Small tables with named rows and columns. After each table, cells are looked up by row and column.

Gis:
|  | Ruv | Mefofim | Tuz |
|---|---|---|---|
| Nam | 19.5 | 85.0 | 83.1 |
| Saloref | -21.4 | 34.8 | -21.2 |
| Gos | 10.2 | 21.1 | -40.6 |
| Rif | -21.7 | 2.2 | 80.4 |
| Digo | 59.3 | -34.2 | 80.2 |
| Nuruzu | -38.7 | 60.9 | -64.5 |
| Fut | -23.5 | 28.9 | 74.8 |
| Zireme | -34.3 | 68.4 | -29.9 |

What is the Mefofim of Zireme in Gis?
68.4
What is the Ruv of Rif in Gis?
-21.7
What is the Ruv of Zireme in Gis?
-34.3
What is the Tuz of Nam in Gis?
83.1
What is the Tuz of Gos in Gis?
-40.6
What is the Ruv of Nam in Gis?
19.5
What is the Ruv of Gos in Gis?
10.2
What is the Tuz of Fut in Gis?
74.8
What is the Tuz of Saloref in Gis?
-21.2
What is the Tuz of Rif in Gis?
80.4
What is the Ruv of Fut in Gis?
-23.5
What is the Mefofim of Rif in Gis?
2.2
What is the Mefofim of Nuruzu in Gis?
60.9
What is the Mefofim of Fut in Gis?
28.9
What is the Mefofim of Nam in Gis?
85.0
Row with the largest Tuz: Nam

Table Tanu
	Tabako	Leniruz	Mepi	Barumir	Zise	Tosas
Pid	-3.5	2.1	-4.2	-4.6	-2.3	-5.0
Lufa	-3.2	4.4	-4.4	-4.8	-3.1	-2.8
Nogo	-7.5	-6.7	-5.2	-2.0	-1.3	-3.0
Sefe	1.3	-3.1	-2.1	-3.2	3.4	7.2
Pipab	3.4	3.0	-0.1	-5.0	1.9	5.8
Pubuzi	-3.0	5.1	-4.6	-5.0	-3.2	-2.7
Dimu	3.9	-3.3	2.3	-0.4	0.9	-4.2
Zukovep	-0.8	4.5	-2.4	-4.1	-3.9	2.7
Zifos	-1.0	4.4	-2.6	-4.1	-3.8	2.5
Dufekes	4.8	-0.8	2.5	-1.9	-0.4	-6.7

What is the Barumir of Pid in Tanu? -4.6
What is the Leniruz of Zifos in Tanu? 4.4
What is the Mepi of Pipab in Tanu? -0.1
What is the Tosas of Pid in Tanu? -5.0
What is the Tosas of Sefe in Tanu? 7.2
What is the Mepi of Nogo in Tanu? -5.2
What is the Zise of Dufekes in Tanu? -0.4
What is the Tabako of Sefe in Tanu? 1.3
What is the Barumir of Dimu in Tanu? -0.4
What is the Leniruz of Pid in Tanu? 2.1
What is the Mepi of Sefe in Tanu? -2.1

Nal:
fields: Pepevi, Kirig, Tud, Mizudab, Fetudoz, Rana, Dozafuz
Velu: [102, 113, 177, 236, 107, 149, 100]
Dov: [99, 118, 202, 217, 99, 164, 113]
Kifas: [144, 136, 36, 177, 153, 170, 124]
Dab: [159, 147, 95, 21, 197, 192, 170]

Mizudab of Dab = 21
Tud of Dab = 95
Mizudab of Velu = 236
Rana of Velu = 149
Kirig of Dab = 147
Fetudoz of Kifas = 153
Fetudoz of Dab = 197
Fetudoz of Velu = 107
Dozafuz of Dab = 170
Rana of Kifas = 170
Fetudoz of Dov = 99
Kirig of Velu = 113
Dozafuz of Kifas = 124
Rana of Dov = 164
Pepevi of Dov = 99
Pepevi of Dab = 159
Which row has the largest Tud? Dov

Table Vipulo
|  | Reg | Furino | Poni | Razi | Por | Zes |
|---|---|---|---|---|---|---|
| Ved | 81239 | 87526 | 66425 | 65354 | 68705 | 53733 |
| Lifareb | 51867 | 92960 | 18190 | 37962 | 32575 | 57551 |
| Lunit | 34450 | 47592 | 26095 | 39775 | 29343 | 61917 |
| Tir | 81643 | 42097 | 41770 | 67931 | 30491 | 83226 |
| Fol | 73890 | 53305 | 73488 | 82296 | 48440 | 72817 |
| Tabiga | 68967 | 31599 | 81458 | 82136 | 50000 | 71110 |

What is the Por of Tir in Vipulo? 30491
What is the Zes of Fol in Vipulo? 72817
What is the Zes of Tir in Vipulo? 83226
What is the Poni of Lunit in Vipulo? 26095
What is the Razi of Ved in Vipulo? 65354
What is the Reg of Lifareb in Vipulo? 51867
What is the Furino of Tabiga in Vipulo? 31599
What is the Zes of Lifareb in Vipulo? 57551
What is the Furino of Lunit in Vipulo? 47592
What is the Reg of Lunit in Vipulo? 34450
What is the Zes of Ved in Vipulo? 53733
What is the Razi of Fol in Vipulo? 82296
What is the Reg of Tabiga in Vipulo? 68967
What is the Furino of Ved in Vipulo? 87526
What is the Por of Fol in Vipulo? 48440
What is the Furino of Lifareb in Vipulo? 92960
Which row has the largest Razi? Fol

